rotation steps, each row followed by its count of steps
The counts run from 0 to 398.
[104 124 120 106 106 172 184 104 145 103 117  80 120  92  70  85 125 175
 184 135 113 151 160 107  99  90 132 170 106 128 128 110 118 133 138  90
  94 104 145 133 114 146 134 123  98 148  88 129 176 150 103 132 122 152
 109 117 163 132 120 142 135 151 123 127 118 170]  58
[ 94 201 130 109  62 126 158 166 146  73 105 110 154 114  96 112 175 154
 146 134 152 122 144 102 121  75 115 138 105 111 104  90 140 147 128  75
 107 103 131 132  94 130 153 110 144 142  68 118 147 121 135 105 124 140
 113 119 116 158 148 172 129 149 126 156 111 152]  25
[ 96 153 151 114 103 100 162 155 161  65 107 135 154  98  97 111 173 161
 151 147 140 135 125 148 128 105 119 123  77 123 117 122 176 132 129 105
  72 114 133 147 103 151 120 146 105 127  87 129 119 132 155 118 136 153
 142 158 116 130 136 180 130 108 133 154  89 190]  391
[107 127 141 101 110 115 150 121 111  85 125 116 137 122  75 119 186 148
 136 169 134 109 130 144  99  75 122 163  50 142 117 114 174 132 117  85
  90 120 126 120 107 157 120 134 113 136  75 120 167 152 123 137 134 152
 116 132 124 152 138 168 141 111 135 151 107 202]  62
[ 93  92 161 128 114 158 128  87 138 111  83 124 120 121  98 110 156 178
 192 189 108 144 131 137 108 155  88 139 121 128 119 129 141 168 143 132
 136 160 151 135 114 165 166 113 137 148  88 162 119 181 123 139 117 136
 112 136 148 113  95 182 156 145 138  77 127 153]  294
[ 73 100 136 107 111 162 122 101 130  86 107  90 120 126  99 124 151 173
 201 169 128 140 130 107 123 143  85 147 121 139 149 132 143 142 127 153
 133 162 114 127 124 174 165 115 150 143  94 177 124 181 113 107 118 127
 131 122 155 129 109 196 164 144 124  97 140 146]  130
[ 80 173 144 104  79 114 155 141 150  94  80 121 138 125 118 105 177 146
 176 165 130 109 144 115 137 157  85 119 150 100 111 104 166 165 140 131
 133 131 151 133 121 124 152 124 163 123  58 163  90 138 139 110 123 117
 127 112 117 115 104 188 124 154 130 112 121 127]  330
[ 80 134 117 106  97 179 151 103 143 111 109  81 117 121  96 109 120 153
 203 149 138 122 154  78 119 124  95 137 135 116 144 102 125 131 176 148
 147 141 126 121 132 125 169 123 147 153  75 158 123 157  96 110 132 119
 118  82 149 116 121 184 131 164 125 109 139 116]  308
[ 99 141 168 115 110 108 157 143 142 112 108 146 143 113  82 123 176 135
 153 172 150 106 133 144  94 111 124 122  79  94 105  96 169 157 170  98
 109 114 142 139  96 134 140 128 128 141  50 123 135 131 129 133 131 141
  87 106 131 131 132 175 106 104 158 138 106 186]  251
[ 76 152 130 115  83 116 185 170 176  63 125 118 138  87  99  75 153 163
 181 117 105 115 139 132 132 132 123 164 150 104 111 114 147 129 146 116
  81  77 141 139 118 135 103 134 120 114  78 151 126 136 133 131 124 139
 129 119 120 110 120 176 123 151 118 141  89 147]  9
[ 57 128 137  96 108 109 137 132 125  90 126 116 132 123 104 135 165 128
 186 158 158  80 117 101 106 144  95 140 103 106 138 112 175 135 152 156
 124 126 109 110 120 150 141 128 153 135  60 165 116 167 116 110 129 124
 111  84 134 124 125 212 127 114 131 122 133 138]  313
[ 92 137 107 122  71 174 167 138 162  61 139  75 131 104 100  77 138 179
 172 103 109 158 128 106 117  87 129 162 127 127 121  94 109 123 138 109
 104 101 128 131  96 125 136 104 130 145 102 121 171 148 112 136 127 143
 128 111 109 152 143 158 147 181 100 146 108 121]  199
[ 87  78 165 138 132 150 128 111 143 101 103 124 129 103  64 108 141 170
 160 168 111 152 130 153  82 122 122 180  90 127 105 124 136 140 168  94
 124 124 153 136 105 153 138  95  96 143 100 133 174 170 127 154 126 153
 112 123 153 143 128 179 132 127 135 101 103 172]  75
[ 77  88 107 128 116 166 116  89 137  81 121  88 139 158  85 116 151 159
 155 168 114 135 125 123 106 121  84 149  97 152 118  97 157 115 131 156
 142 156 110 119 128 127 141  95 132 137  93 132 139 188 106 124 148 133
 149 111  95 152 119 173 165 166 119 108 122  94]  310
[ 55  92 112 134 129 158 118 118 146  76 133  85 124 113  89 115 125 156
 203 140 113 132 124 109  98 148  92 169 129 125 130 117 132 116 155 149
 138 137 112 116 137 135 139  92 123 127 101 157 138 182 119 112 130 139
 130  96 151 142 119 207 145 165 119 102 122 113]  137
[117 145 122  87 107 154 191  94 134 134 120 106 121 123  81  99 152 142
 195 158 143 103 156  86 104 105 120 140  96 108 131 101 159 146 164 137
 116 120 121 118 125 120 134 160 124 154  48 147 129 140  86 124 140 125
 110  80 145 103 116 175 116 120 138 135 147 148]  95
[ 76 124 164 109 106  93 131 150 149  79 106 140 137 118 116 111 178 159
 182 163 142 101 117 135 133 169  92 113 117 111 126 126 176 148 137 163
 102 135 116 134 118 155 126 132 157 125  82 167  94 157 149 122 126 128
 141 129 123 102 120 206 132 113 144 102 114 145]  148
[ 66 129 130 136  74 149 160 154 181  74 131 105 137  90  97  67 127 181
 173 104 105 142 136 127 122 134 125 150 161 108 108 100 113 133 165 132
 113  96 142 132 105 116 116  92 140 134  90 138 153 147 120 136 131 137
 138 113 117 122 140 173 127 180 105 126  95 112]  363
[109 141 104  93  85 136 191 125 148  60 143 100 143 121 105  84 176 179
 155 128 131 125 125 114 130  94 130 115  83 141 138 112 166 122 124 141
  55 102 112 131 107 138 118 159 135 138  86 127 134 146 122 140 138 142
 155 145  94 129 132 158 147 127 108 155 124 144]  23
[124 108 151 125  94 168 168 131 144  92 141  94 114 100  92  89 152 190
 163 137 122 139 120 135 103 109 146 163  98 145 121 123 118 146 160 106
  84 107 113 120  85 163 127 111 140 164  98 125 191 164  98 182 120 149
 108 114 135 154 142 150 152 123 117 113 117 146]  52
[ 98 148 125 111  76 123 162 151 141  58 131 111 154 129 107  91 204 160
 120 132 118 127 132 154 134 111 109 142  97 148 107  99 168 134  91 120
  71 100 123 115 105 141 122 131 159 133  81 122 145 159 138 138 131 140
 143 157  71 154 125 160 165 146 111 150 106 146]  195
[ 77 157 107 107  62 162 164 128 162  90 116  83 127 110 111  85 146 172
 204 125 138 128 144  75 130 124 108 118 154 114 134 102 118 132 145 154
 122 126 125 122 121 124 149 125 158 147  79 156 121 143 116 111 124 122
 133 100 131 117 115 175 143 172 106 120 127 104]  339
[133  86 130 114  94 161 180 120 136  88 146 104 138 125  84  85 173 180
 149 145 111 131 112 155 103  94 137 162  79 149 126 110 147 135 138 123
  67 108 114 114 104 154 111 133 127 154  98 123 190 160 102 176 132 150
 128 127 103 142 133 139 158 121 113 132 112 147]  53
[107 147 135 119  85 150 196 131 178 101 105 112 138  95  86  70 137 179
 174 133 112 147 155 118 116  92 142 124 110 107 104 104 135 130 171 115
  84  97 150 147 108  99 116 149  93 146  83 110 136 112 131 134 145 150
 144 125 111 109 132 155 114 147 121 152  95 141]  41
[115 134 182 138  94 127 128 151 155  70 108 124 142 111 105 106 178 196
 144 163 135 150 116 162 120 121 135 118  90 128 113 128 139 164 150 100
  86 118 137 138  68 171 142 108 140 160  97 124 158 144 147 160 113 160
 127 150 118 147 143 169 136 106 125 120 104 161]  397
[102 119 132 139  96 165 164 113 182  76 106 111 143 104  78  70 143 201
 149 137 100 174 141 140 115  97 125 128 116 139 109 107 123 128 161 117
 101 114 154 141  99 113 129 115  91 147 114 105 154 147 132 153 137 162
 164 147 102 133 128 155 137 161 117 132  87 132]  395
[ 90 110 116  85 101 132 171 107 129 104 125 110 116 130 105  96 172 138
 195 161 123  97 131 121 121 154 106 156 117 123 138 117 174 135 126 168
  91 123 107 116 145 148 117 158 150 127  56 181 120 158 106 132 136 127
 125 109 124  96  96 175 149 126 126 117 143 139]  125
[ 92 130 157 103  98 125 160 138 133 122 106 136 122 115  98 116 186 124
 183 174 139  77 136 127 112 162 107 148 122 100 116  97 158 160 171 140
 118 121 133 111 123 138 129 126 164 133  48 174 117 154 110 134 116 116
  93  90 137 108 108 184 116 121 136 106 129 141]  118
[117 116 161 111  92 133 194 126 161  96 133 118 130  94 102  84 166 188
 172 147 133 127 117 145 119 111 164 127  89 118 145 125 146 150 160 133
  56  94 116 129  90 164 113 152 135 157  88 134 139 135 121 166 121 152
 134 132 125 112 128 160 140  92 125 131 104 161]  46
[107 122 127  88 106 138 179  91 134 115  91 121 128 154  90 100 196 145
 160 186 111  99 147 131 122 131  96 123 107 125 102  86 188 150 129 143
 113 131 146 126 133 107 131 153 139 128  51 151 110 146 116 125 154 116
 136 110  90 105  90 154 129 150 135 128 119 121]  298
[ 99 155 127 102 108 126 173 115 141 102  99 120 156 121  58 108 170 147
 146 164 122 135 151 119  92  69 116 148  66 118  88  89 171 132 150  81
 103 110 152 146 121 112 129 140  80 127  67 109 149 141 124 117 145 150
 120 117 121 145 133 161 114 145 141 152  97 177]  244
